In the data rows, 128 means zero.
A hidden rule labels the rows of this table. It goes by one to three of the table's principal directions, not those with the most spread.
np.array([70, 89, 126, 163, 121, 126, 102, 138, 97, 115, 149, 135, 127,
          141, 152, 83, 106, 76, 132, 144, 165, 121, 113, 116, 128, 94,
          82, 135, 144, 175, 134, 173, 142, 116, 146, 113, 128, 89, 216,
          139, 124, 153, 124, 125, 126]) Eb
np.array([141, 161, 158, 116, 146, 138, 121, 120, 140, 124, 111, 107, 118,
          183, 137, 128, 109, 133, 86, 109, 108, 137, 180, 132, 134, 107,
          141, 147, 169, 143, 123, 165, 106, 138, 132, 93, 149, 72, 163,
          135, 129, 148, 150, 130, 74]) FZ
np.array([128, 110, 132, 140, 144, 138, 121, 130, 144, 131, 136, 140, 91,
          142, 111, 167, 145, 126, 152, 137, 144, 136, 120, 117, 141, 99,
          101, 115, 108, 109, 121, 90, 133, 116, 122, 151, 123, 146, 66,
          105, 131, 89, 127, 121, 151]) FZ
np.array([139, 96, 166, 91, 102, 161, 94, 78, 136, 191, 73, 103, 100,
          154, 184, 93, 115, 154, 136, 130, 117, 116, 128, 128, 149, 105,
          129, 93, 175, 112, 87, 57, 154, 109, 117, 139, 131, 105, 122,
          144, 80, 107, 148, 87, 173]) Qm
np.array([123, 124, 128, 128, 165, 120, 131, 105, 109, 133, 138, 146, 112,
          140, 111, 148, 130, 114, 120, 126, 150, 125, 131, 110, 116, 102,
          109, 138, 120, 139, 134, 164, 124, 131, 135, 129, 135, 119, 137,
          136, 115, 114, 118, 112, 155]) Eb
np.array([129, 149, 168, 103, 100, 131, 108, 106, 192, 177, 88, 107, 127,
          156, 205, 86, 106, 166, 112, 119, 97, 89, 123, 150, 120, 143,
          185, 79, 176, 107, 128, 75, 139, 129, 99, 115, 156, 82, 125,
          99, 118, 128, 142, 129, 111]) Uf
np.array([101, 104, 103, 173, 124, 124, 132, 178, 103, 87, 143, 127, 141,
          76, 115, 130, 131, 79, 178, 173, 158, 141, 99, 112, 137, 135,
          94, 125, 119, 166, 136, 154, 132, 119, 133, 112, 112, 140, 145,
          133, 146, 158, 117, 119, 114]) Ol
np.array([79, 117, 140, 140, 131, 132, 99, 123, 116, 165, 153, 116, 123,
          193, 200, 113, 96, 136, 110, 134, 146, 111, 89, 129, 107, 70,
          112, 97, 132, 141, 151, 160, 131, 136, 123, 154, 156, 78, 180,
          132, 148, 110, 137, 134, 142]) Qm
np.array([121, 110, 122, 113, 134, 119, 116, 112, 114, 152, 140, 150, 134,
          122, 136, 140, 142, 138, 131, 126, 143, 120, 91, 127, 105, 106,
          112, 117, 94, 103, 142, 119, 137, 134, 123, 164, 130, 156, 112,
          126, 134, 87, 115, 112, 188]) FZ
np.array([145, 122, 139, 89, 120, 130, 142, 107, 161, 164, 103, 136, 133,
          111, 142, 112, 133, 152, 123, 119, 116, 113, 128, 141, 132, 156,
          152, 106, 148, 113, 122, 102, 127, 125, 125, 125, 121, 141, 114,
          123, 106, 124, 124, 109, 143]) FZ
np.array([107, 134, 122, 139, 144, 118, 103, 128, 93, 115, 150, 131, 140,
          147, 127, 141, 120, 118, 108, 137, 146, 151, 121, 130, 109, 83,
          98, 148, 113, 133, 149, 180, 119, 156, 129, 147, 151, 106, 160,
          142, 154, 115, 124, 127, 141]) Qj
np.array([148, 136, 122, 141, 164, 116, 159, 161, 128, 100, 143, 151, 96,
          94, 78, 177, 165, 116, 154, 136, 128, 127, 128, 99, 105, 152,
          119, 128, 101, 136, 122, 126, 117, 112, 141, 114, 105, 173, 60,
          127, 137, 123, 115, 102, 146]) Qm
np.array([122, 148, 104, 131, 152, 114, 116, 130, 146, 100, 154, 113, 150,
          152, 120, 158, 118, 135, 90, 121, 123, 178, 166, 153, 140, 106,
          118, 157, 125, 124, 151, 175, 102, 168, 115, 149, 171, 105, 154,
          113, 177, 110, 142, 165, 74]) Uf
np.array([116, 154, 135, 141, 130, 126, 158, 145, 150, 116, 131, 162, 142,
          110, 108, 140, 136, 132, 134, 138, 137, 105, 121, 131, 127, 130,
          147, 127, 130, 121, 152, 145, 122, 140, 148, 92, 116, 132, 119,
          111, 116, 149, 104, 140, 124]) Qm
np.array([157, 179, 131, 107, 157, 112, 149, 127, 141, 140, 130, 139, 122,
          133, 118, 179, 150, 172, 116, 107, 100, 109, 125, 122, 91, 135,
          165, 128, 97, 90, 146, 123, 117, 147, 126, 132, 135, 155, 61,
          122, 136, 101, 123, 126, 157]) FZ
np.array([126, 133, 152, 115, 116, 124, 126, 137, 171, 149, 117, 147, 147,
          123, 171, 102, 122, 129, 113, 123, 119, 129, 127, 154, 118, 137,
          145, 99, 164, 124, 164, 142, 126, 128, 114, 98, 136, 115, 135,
          118, 140, 139, 129, 105, 104]) Uf
np.array([170, 146, 79, 119, 129, 127, 150, 141, 53, 72, 146, 108, 183,
          101, 43, 156, 135, 118, 106, 111, 122, 193, 160, 142, 152, 146,
          114, 208, 79, 131, 126, 196, 98, 153, 139, 148, 112, 170, 160,
          171, 156, 153, 131, 160, 86]) Qm
np.array([150, 115, 115, 121, 90, 128, 142, 121, 156, 124, 116, 142, 124,
          67, 90, 120, 157, 150, 155, 133, 119, 132, 123, 145, 154, 180,
          139, 124, 113, 87, 106, 44, 147, 118, 124, 155, 99, 189, 61,
          107, 110, 114, 109, 133, 158]) Eb
np.array([133, 96, 150, 100, 138, 123, 114, 99, 159, 150, 96, 143, 114,
          102, 150, 107, 136, 116, 135, 138, 141, 118, 130, 126, 130, 131,
          121, 100, 169, 140, 121, 116, 140, 115, 117, 108, 139, 122, 146,
          120, 108, 121, 118, 72, 145]) Qm
np.array([92, 118, 96, 148, 128, 125, 116, 147, 91, 102, 155, 98, 146,
          135, 124, 113, 111, 107, 113, 139, 133, 148, 139, 123, 130, 125,
          96, 155, 124, 167, 110, 160, 110, 135, 145, 140, 134, 100, 191,
          140, 149, 139, 149, 160, 102]) Uf
np.array([149, 105, 143, 132, 118, 141, 114, 110, 133, 112, 103, 133, 107,
          112, 111, 124, 133, 112, 148, 141, 139, 154, 148, 132, 162, 117,
          113, 132, 153, 125, 115, 110, 150, 120, 119, 121, 127, 133, 121,
          137, 110, 133, 117, 101, 128]) Qj
np.array([110, 145, 85, 156, 185, 122, 119, 131, 47, 85, 175, 78, 123,
          179, 87, 170, 107, 105, 90, 129, 137, 171, 167, 98, 119, 91,
          82, 188, 97, 182, 107, 214, 87, 150, 143, 158, 159, 80, 191,
          161, 165, 121, 160, 168, 94]) Uf
np.array([151, 168, 134, 114, 113, 139, 128, 131, 158, 131, 97, 71, 135,
          165, 160, 109, 104, 148, 104, 95, 73, 127, 184, 137, 155, 155,
          175, 143, 169, 131, 111, 111, 120, 126, 115, 92, 143, 88, 148,
          121, 123, 157, 175, 163, 44]) FZ
np.array([120, 79, 126, 138, 110, 127, 105, 125, 118, 97, 113, 143, 150,
          80, 125, 88, 121, 73, 145, 155, 162, 168, 137, 143, 158, 122,
          90, 138, 165, 158, 138, 164, 146, 125, 122, 105, 130, 124, 194,
          145, 124, 160, 111, 92, 108]) Uf
np.array([163, 129, 129, 78, 155, 130, 139, 92, 129, 140, 122, 133, 134,
          125, 117, 155, 147, 163, 97, 109, 120, 141, 151, 135, 130, 118,
          130, 133, 131, 121, 126, 151, 116, 141, 132, 135, 143, 155, 153,
          143, 135, 102, 128, 106, 134]) Ol
np.array([99, 138, 106, 154, 144, 127, 94, 143, 122, 114, 146, 61, 114,
          184, 167, 132, 97, 122, 107, 127, 109, 159, 165, 120, 142, 103,
          105, 144, 146, 159, 117, 149, 115, 137, 115, 140, 170, 65, 175,
          126, 165, 120, 180, 161, 69]) Uf
np.array([159, 130, 142, 105, 122, 130, 112, 108, 110, 131, 108, 133, 123,
          125, 108, 125, 141, 129, 118, 111, 120, 144, 140, 133, 128, 124,
          121, 148, 123, 107, 120, 119, 134, 127, 122, 134, 121, 145, 112,
          143, 120, 119, 125, 100, 150]) Eb
np.array([113, 161, 104, 138, 185, 95, 158, 172, 126, 101, 151, 140, 167,
          100, 111, 173, 130, 100, 125, 149, 141, 126, 120, 112, 84, 140,
          132, 133, 111, 163, 165, 215, 82, 157, 133, 94, 143, 114, 138,
          120, 166, 145, 122, 127, 98]) Uf
np.array([138, 132, 120, 113, 152, 127, 140, 121, 129, 136, 130, 130, 117,
          122, 107, 165, 147, 146, 132, 129, 129, 128, 126, 118, 131, 120,
          119, 130, 109, 115, 121, 121, 119, 134, 133, 143, 125, 151, 99,
          122, 127, 101, 126, 118, 155]) Ol
np.array([123, 128, 130, 119, 139, 113, 142, 151, 147, 146, 99, 120, 171,
          89, 177, 110, 100, 100, 148, 162, 133, 119, 105, 129, 100, 163,
          159, 87, 167, 166, 152, 172, 109, 138, 106, 88, 142, 91, 142,
          139, 130, 171, 128, 93, 104]) DL
np.array([128, 128, 129, 128, 134, 130, 108, 109, 119, 120, 124, 93, 118,
          162, 144, 104, 109, 117, 101, 111, 115, 133, 167, 121, 134, 128,
          128, 143, 155, 160, 105, 138, 127, 119, 123, 117, 152, 85, 187,
          135, 130, 138, 156, 143, 83]) Qm
np.array([135, 134, 101, 123, 130, 122, 137, 146, 102, 104, 129, 121, 155,
          76, 91, 152, 146, 134, 141, 153, 130, 147, 119, 127, 126, 144,
          117, 144, 104, 126, 117, 133, 113, 149, 138, 143, 120, 159, 119,
          139, 143, 126, 120, 125, 145]) Qm
np.array([115, 121, 149, 150, 104, 139, 118, 139, 166, 140, 120, 127, 83,
          128, 138, 121, 138, 136, 161, 147, 128, 107, 106, 124, 140, 134,
          127, 92, 133, 110, 111, 50, 148, 104, 119, 137, 114, 130, 65,
          94, 119, 113, 124, 123, 148]) Uf
np.array([130, 129, 118, 117, 142, 114, 115, 110, 134, 98, 138, 132, 131,
          123, 104, 129, 136, 129, 93, 116, 128, 161, 172, 143, 143, 118,
          107, 164, 140, 132, 130, 162, 122, 149, 135, 130, 151, 126, 179,
          127, 144, 121, 124, 130, 106]) Qm
np.array([143, 151, 106, 128, 147, 118, 137, 139, 118, 86, 138, 101, 140,
          119, 104, 144, 124, 134, 103, 130, 109, 162, 172, 132, 125, 149,
          134, 157, 137, 154, 115, 167, 101, 150, 134, 124, 149, 117, 159,
          147, 156, 144, 140, 146, 80]) Eb
np.array([103, 103, 124, 147, 174, 126, 107, 117, 82, 103, 146, 145, 137,
          139, 117, 147, 116, 72, 120, 152, 182, 162, 135, 113, 127, 59,
          69, 147, 137, 174, 152, 226, 119, 142, 133, 113, 155, 92, 206,
          151, 141, 130, 120, 100, 120]) DL
np.array([141, 126, 161, 93, 141, 124, 135, 100, 169, 167, 99, 158, 126,
          127, 151, 116, 127, 134, 117, 121, 128, 104, 129, 135, 110, 134,
          154, 99, 161, 120, 138, 126, 125, 127, 121, 103, 134, 115, 114,
          121, 102, 125, 116, 90, 147]) Eb
np.array([125, 106, 135, 138, 126, 132, 130, 114, 123, 149, 158, 170, 95,
          148, 121, 138, 147, 133, 136, 107, 148, 115, 96, 125, 125, 102,
          108, 115, 90, 99, 150, 110, 154, 103, 128, 159, 108, 172, 91,
          119, 124, 93, 108, 122, 177]) Eb
np.array([167, 134, 138, 88, 142, 126, 152, 87, 121, 148, 119, 177, 153,
          143, 86, 143, 134, 131, 103, 84, 135, 118, 136, 140, 121, 121,
          152, 158, 99, 89, 147, 149, 121, 138, 133, 129, 112, 155, 103,
          134, 94, 122, 105, 133, 154]) Eb
np.array([125, 107, 96, 108, 101, 109, 113, 111, 126, 100, 115, 117, 171,
          51, 120, 86, 132, 130, 116, 145, 124, 168, 153, 158, 152, 164,
          115, 152, 156, 138, 118, 139, 134, 155, 129, 136, 144, 141, 202,
          142, 134, 142, 119, 120, 120]) Eb
np.array([143, 141, 157, 129, 135, 148, 118, 113, 122, 130, 116, 105, 112,
          190, 145, 122, 100, 122, 102, 111, 123, 142, 161, 132, 146, 96,
          135, 136, 161, 145, 129, 166, 125, 125, 120, 106, 146, 79, 167,
          147, 126, 150, 146, 129, 78]) Ol
np.array([129, 147, 112, 131, 149, 131, 119, 108, 119, 97, 147, 98, 96,
          144, 95, 152, 140, 160, 92, 123, 110, 160, 185, 124, 147, 116,
          107, 161, 135, 137, 94, 127, 118, 143, 145, 149, 153, 119, 156,
          133, 145, 102, 146, 151, 112]) Uf
np.array([116, 136, 84, 166, 147, 107, 146, 176, 96, 49, 157, 123, 152,
          73, 67, 154, 135, 94, 144, 165, 143, 163, 140, 118, 123, 152,
          107, 168, 109, 168, 124, 183, 104, 152, 149, 120, 126, 137, 150,
          143, 159, 162, 113, 147, 99]) Uf
np.array([168, 92, 154, 93, 121, 135, 126, 113, 148, 173, 112, 171, 109,
          137, 134, 143, 150, 138, 154, 105, 132, 115, 90, 133, 113, 121,
          135, 98, 94, 71, 134, 66, 148, 105, 109, 161, 101, 188, 28,
          123, 111, 87, 110, 89, 198]) Qm
np.array([129, 75, 124, 130, 120, 135, 123, 117, 117, 141, 137, 155, 121,
          119, 139, 116, 136, 101, 151, 118, 152, 135, 111, 125, 145, 111,
          97, 117, 120, 129, 145, 127, 158, 96, 120, 132, 112, 166, 139,
          134, 120, 116, 122, 103, 144]) Uf
np.array([127, 110, 101, 135, 110, 124, 111, 116, 104, 94, 135, 106, 145,
          109, 120, 104, 120, 118, 120, 128, 129, 165, 153, 142, 158, 132,
          110, 159, 137, 143, 120, 147, 140, 137, 125, 141, 142, 130, 196,
          146, 139, 141, 131, 145, 98]) Uf
np.array([110, 91, 131, 132, 129, 133, 106, 117, 118, 160, 135, 146, 103,
          133, 147, 136, 142, 120, 156, 133, 156, 120, 86, 115, 136, 85,
          85, 106, 106, 110, 142, 106, 156, 108, 119, 154, 118, 153, 108,
          118, 121, 87, 121, 95, 187]) Ol
np.array([89, 157, 90, 137, 104, 116, 128, 130, 111, 107, 152, 98, 171,
          126, 137, 97, 110, 158, 89, 123, 102, 121, 147, 140, 123, 148,
          146, 162, 128, 138, 116, 137, 118, 160, 155, 138, 145, 104, 202,
          131, 136, 142, 144, 202, 104]) FZ
np.array([128, 130, 139, 107, 135, 124, 150, 116, 171, 147, 108, 157, 141,
          101, 137, 120, 133, 132, 126, 128, 130, 109, 136, 135, 132, 143,
          148, 112, 159, 125, 144, 134, 126, 130, 134, 90, 126, 128, 132,
          112, 102, 137, 116, 110, 127]) Qj
np.array([145, 161, 142, 97, 140, 122, 120, 120, 132, 155, 110, 96, 158,
          177, 180, 119, 95, 142, 88, 101, 96, 120, 144, 137, 94, 131,
          174, 125, 148, 134, 140, 161, 105, 146, 108, 114, 161, 77, 153,
          142, 141, 140, 158, 137, 90]) Uf
np.array([141, 158, 154, 94, 125, 150, 133, 112, 162, 163, 95, 101, 150,
          196, 170, 120, 93, 157, 93, 98, 98, 112, 160, 146, 144, 114,
          177, 128, 165, 116, 127, 133, 108, 143, 125, 102, 145, 75, 148,
          122, 110, 145, 158, 159, 76]) Qm
np.array([155, 107, 143, 88, 131, 118, 154, 111, 145, 153, 102, 188, 159,
          78, 127, 120, 140, 121, 141, 125, 143, 116, 108, 141, 113, 145,
          149, 114, 137, 110, 160, 151, 135, 132, 130, 102, 108, 167, 111,
          144, 94, 142, 89, 76, 172]) FZ
np.array([138, 149, 147, 94, 151, 125, 138, 108, 136, 175, 131, 148, 146,
          157, 149, 150, 128, 155, 100, 111, 130, 105, 100, 136, 89, 111,
          153, 100, 111, 107, 159, 149, 109, 140, 115, 139, 142, 125, 112,
          120, 141, 99, 125, 120, 147]) DL
np.array([107, 97, 105, 173, 132, 109, 106, 151, 92, 74, 163, 162, 137,
          63, 87, 145, 146, 79, 155, 179, 184, 195, 101, 139, 134, 99,
          55, 139, 106, 140, 170, 189, 140, 146, 118, 152, 135, 157, 143,
          142, 174, 123, 88, 89, 149]) FZ
np.array([137, 147, 142, 118, 129, 144, 87, 108, 114, 157, 115, 43, 110,
          255, 194, 112, 70, 143, 88, 87, 87, 125, 161, 123, 124, 100,
          156, 140, 141, 135, 95, 117, 118, 129, 102, 154, 168, 42, 153,
          142, 134, 125, 190, 175, 79]) Eb
np.array([94, 123, 158, 113, 130, 111, 82, 110, 129, 182, 124, 138, 163,
          207, 225, 82, 73, 107, 90, 105, 136, 98, 97, 141, 67, 82,
          149, 108, 142, 126, 173, 171, 127, 147, 103, 129, 168, 48, 172,
          132, 130, 127, 137, 129, 139]) Qm
np.array([154, 116, 158, 110, 115, 142, 116, 99, 153, 146, 95, 135, 96,
          128, 139, 120, 138, 142, 139, 120, 124, 131, 139, 135, 159, 114,
          128, 117, 156, 104, 124, 96, 157, 115, 118, 119, 125, 142, 112,
          129, 101, 121, 120, 89, 146]) Ol
np.array([136, 123, 150, 116, 150, 129, 111, 96, 140, 146, 116, 155, 107,
          143, 119, 147, 133, 127, 120, 130, 143, 143, 137, 131, 122, 93,
          113, 124, 135, 105, 134, 124, 128, 139, 119, 140, 142, 117, 89,
          125, 115, 95, 117, 97, 167]) Eb
np.array([152, 121, 157, 91, 147, 132, 115, 96, 163, 157, 100, 123, 108,
          172, 153, 125, 117, 137, 107, 105, 113, 121, 157, 130, 122, 120,
          148, 117, 158, 121, 110, 109, 121, 126, 116, 124, 148, 98, 115,
          124, 111, 113, 142, 113, 124]) Qm
np.array([87, 130, 149, 122, 141, 139, 74, 80, 139, 171, 129, 85, 99,
          219, 216, 108, 95, 157, 81, 113, 119, 116, 149, 125, 134, 56,
          114, 109, 174, 141, 124, 131, 139, 134, 116, 139, 190, 46, 212,
          118, 134, 89, 170, 139, 114]) Ol
Here are more rows. What is the label of each one?
np.array([138, 134, 92, 114, 116, 118, 131, 135, 122, 119, 143, 104, 175,
          111, 139, 125, 120, 147, 106, 117, 106, 166, 140, 156, 133, 152,
          137, 141, 120, 125, 145, 154, 115, 151, 114, 152, 145, 143, 159,
          140, 166, 128, 144, 154, 90]) >> Qj
np.array([112, 139, 128, 159, 136, 129, 134, 149, 127, 109, 130, 125, 135,
          124, 132, 134, 114, 103, 145, 152, 141, 123, 123, 117, 123, 125,
          135, 118, 139, 153, 139, 149, 124, 128, 124, 99, 135, 100, 136,
          123, 133, 152, 128, 139, 97]) >> DL
np.array([89, 107, 117, 142, 114, 126, 95, 105, 125, 136, 142, 105, 133,
          150, 180, 78, 100, 114, 101, 119, 133, 146, 146, 141, 153, 108,
          101, 130, 165, 158, 143, 159, 146, 123, 116, 128, 159, 85, 230,
          128, 138, 131, 151, 140, 88]) >> Eb
np.array([155, 142, 146, 95, 113, 140, 120, 95, 142, 157, 114, 113, 108,
          172, 137, 131, 131, 180, 107, 93, 103, 120, 137, 143, 147, 113,
          149, 135, 121, 81, 116, 90, 138, 134, 123, 159, 130, 139, 108,
          126, 116, 104, 132, 138, 146]) >> Ol
np.array([121, 107, 133, 146, 91, 132, 103, 130, 125, 125, 135, 137, 104,
          118, 138, 107, 146, 127, 151, 124, 132, 124, 104, 130, 144, 119,
          107, 120, 114, 107, 132, 82, 170, 104, 120, 142, 114, 164, 120,
          116, 130, 114, 120, 119, 151]) >> Eb
np.array([151, 99, 106, 125, 124, 122, 147, 129, 132, 115, 131, 156, 114,
          35, 92, 149, 177, 136, 170, 149, 134, 146, 113, 123, 136, 164,
          108, 109, 111, 116, 123, 84, 151, 110, 127, 143, 105, 216, 77,
          129, 130, 102, 105, 86, 175]) >> Uf
np.array([171, 127, 121, 118, 115, 131, 128, 128, 112, 118, 113, 121, 122,
          101, 94, 150, 150, 137, 154, 125, 120, 148, 121, 129, 144, 141,
          129, 141, 96, 95, 117, 93, 142, 125, 114, 153, 110, 180, 72,
          138, 128, 118, 119, 113, 151]) >> DL
np.array([157, 84, 115, 134, 74, 126, 166, 154, 151, 109, 105, 186, 150,
          0, 75, 111, 170, 104, 210, 163, 151, 137, 85, 147, 162, 202,
          130, 107, 115, 99, 139, 71, 163, 103, 124, 118, 62, 236, 50,
          121, 99, 157, 72, 86, 168]) >> Qj
np.array([162, 182, 138, 158, 115, 136, 174, 197, 156, 69, 103, 117, 140,
          96, 66, 153, 131, 112, 164, 152, 109, 124, 143, 128, 140, 189,
          181, 140, 129, 131, 112, 111, 100, 130, 133, 73, 95, 128, 53,
          111, 130, 197, 119, 159, 56]) >> Ol
np.array([137, 121, 130, 109, 131, 128, 130, 110, 119, 145, 128, 136, 129,
          131, 138, 131, 134, 144, 124, 115, 127, 114, 116, 125, 117, 122,
          134, 122, 117, 119, 131, 126, 136, 127, 130, 138, 129, 147, 134,
          137, 122, 114, 123, 119, 154]) >> FZ
np.array([135, 211, 97, 182, 147, 133, 182, 188, 106, 42, 175, 85, 127,
          151, 40, 196, 128, 154, 116, 139, 107, 132, 156, 115, 134, 154,
          162, 174, 80, 148, 103, 157, 79, 155, 160, 129, 124, 121, 110,
          121, 173, 164, 133, 232, 43]) >> Qm
np.array([139, 106, 135, 125, 144, 128, 127, 105, 127, 131, 132, 167, 88,
          104, 93, 147, 169, 121, 141, 121, 147, 133, 128, 115, 141, 111,
          90, 129, 115, 114, 131, 111, 150, 104, 132, 130, 112, 177, 102,
          119, 114, 93, 110, 83, 174]) >> Eb
np.array([136, 150, 134, 147, 130, 132, 135, 143, 144, 94, 137, 129, 103,
          129, 92, 148, 143, 137, 124, 132, 120, 141, 154, 129, 141, 131,
          127, 140, 130, 125, 118, 117, 123, 129, 137, 120, 126, 133, 106,
          116, 141, 130, 125, 141, 104]) >> Uf
np.array([161, 143, 160, 88, 150, 131, 129, 88, 154, 154, 92, 133, 127,
          156, 140, 124, 114, 137, 94, 105, 113, 129, 169, 137, 120, 125,
          159, 128, 169, 124, 127, 144, 115, 138, 119, 103, 148, 93, 129,
          139, 103, 133, 134, 106, 116]) >> Eb
np.array([124, 142, 121, 117, 119, 119, 136, 161, 134, 127, 102, 109, 176,
          88, 159, 118, 116, 128, 145, 156, 115, 118, 111, 131, 109, 158,
          158, 113, 147, 142, 132, 141, 112, 149, 126, 100, 131, 114, 139,
          137, 133, 162, 132, 120, 115]) >> Qm
np.array([69, 114, 88, 173, 119, 118, 109, 141, 81, 111, 187, 111, 130,
          148, 137, 115, 110, 123, 118, 140, 144, 138, 106, 123, 117, 106,
          88, 144, 96, 148, 130, 151, 131, 139, 143, 180, 138, 112, 177,
          137, 156, 116, 133, 175, 143]) >> Eb
np.array([166, 168, 168, 87, 162, 135, 158, 108, 184, 167, 113, 142, 80,
          182, 120, 169, 148, 182, 102, 86, 94, 82, 151, 118, 109, 133,
          175, 113, 126, 91, 111, 83, 109, 120, 138, 118, 122, 134, 46,
          102, 106, 97, 133, 126, 145]) >> Eb
np.array([103, 115, 133, 139, 139, 142, 112, 109, 96, 154, 145, 108, 108,
          204, 154, 125, 95, 128, 114, 121, 140, 113, 117, 113, 116, 84,
          117, 126, 117, 141, 112, 136, 125, 125, 134, 162, 139, 82, 147,
          143, 118, 114, 143, 154, 146]) >> Qj
np.array([83, 152, 96, 168, 77, 136, 129, 173, 96, 98, 126, 63, 174,
          106, 143, 83, 96, 124, 143, 165, 112, 108, 114, 124, 137, 170,
          149, 136, 136, 166, 93, 110, 118, 136, 143, 115, 121, 84, 184,
          129, 133, 184, 153, 198, 78]) >> Qm
np.array([159, 151, 120, 138, 125, 142, 143, 160, 127, 107, 115, 73, 97,
          142, 112, 151, 134, 140, 152, 118, 88, 119, 151, 102, 146, 161,
          151, 140, 117, 133, 81, 77, 123, 106, 129, 119, 110, 137, 82,
          127, 127, 142, 160, 153, 91]) >> FZ
np.array([101, 151, 99, 169, 106, 123, 103, 151, 113, 105, 151, 60, 133,
          142, 159, 121, 98, 145, 124, 153, 108, 158, 127, 138, 134, 134,
          129, 127, 128, 142, 123, 127, 126, 150, 107, 167, 163, 89, 152,
          132, 176, 131, 155, 174, 87]) >> Ol
np.array([152, 90, 134, 118, 104, 120, 133, 103, 102, 122, 123, 184, 143,
          90, 86, 101, 135, 102, 140, 123, 160, 136, 105, 146, 124, 140,
          124, 145, 105, 107, 139, 137, 151, 126, 130, 147, 99, 173, 115,
          154, 98, 144, 76, 104, 181]) >> Qm
np.array([131, 132, 135, 129, 141, 113, 125, 131, 146, 126, 144, 151, 121,
          128, 134, 131, 137, 122, 113, 115, 128, 135, 132, 135, 108, 129,
          125, 121, 129, 128, 156, 149, 129, 125, 118, 121, 138, 135, 125,
          119, 150, 118, 122, 112, 119]) >> Qm
np.array([112, 129, 131, 150, 136, 137, 134, 130, 113, 136, 161, 147, 104,
          161, 115, 151, 132, 138, 125, 128, 140, 117, 108, 117, 109, 102,
          116, 119, 96, 117, 129, 116, 126, 121, 141, 157, 119, 134, 89,
          126, 132, 100, 123, 147, 162]) >> FZ
np.array([166, 158, 120, 91, 135, 113, 163, 147, 174, 109, 105, 132, 160,
          84, 87, 148, 149, 145, 122, 118, 102, 131, 156, 146, 135, 183,
          166, 147, 129, 110, 123, 124, 96, 149, 133, 104, 117, 157, 96,
          107, 133, 145, 120, 134, 95]) >> Uf
np.array([130, 68, 114, 119, 90, 134, 111, 118, 103, 140, 104, 133, 157,
          79, 149, 81, 127, 89, 167, 132, 147, 135, 103, 130, 158, 137,
          105, 125, 135, 133, 130, 114, 165, 102, 114, 122, 105, 161, 165,
          144, 102, 144, 125, 97, 144]) >> Qj
np.array([115, 138, 75, 141, 166, 121, 117, 150, 68, 69, 163, 74, 159,
          134, 85, 170, 118, 113, 102, 150, 135, 187, 160, 119, 131, 110,
          86, 180, 103, 173, 105, 198, 80, 165, 138, 158, 160, 102, 194,
          149, 187, 124, 156, 167, 77]) >> Ol
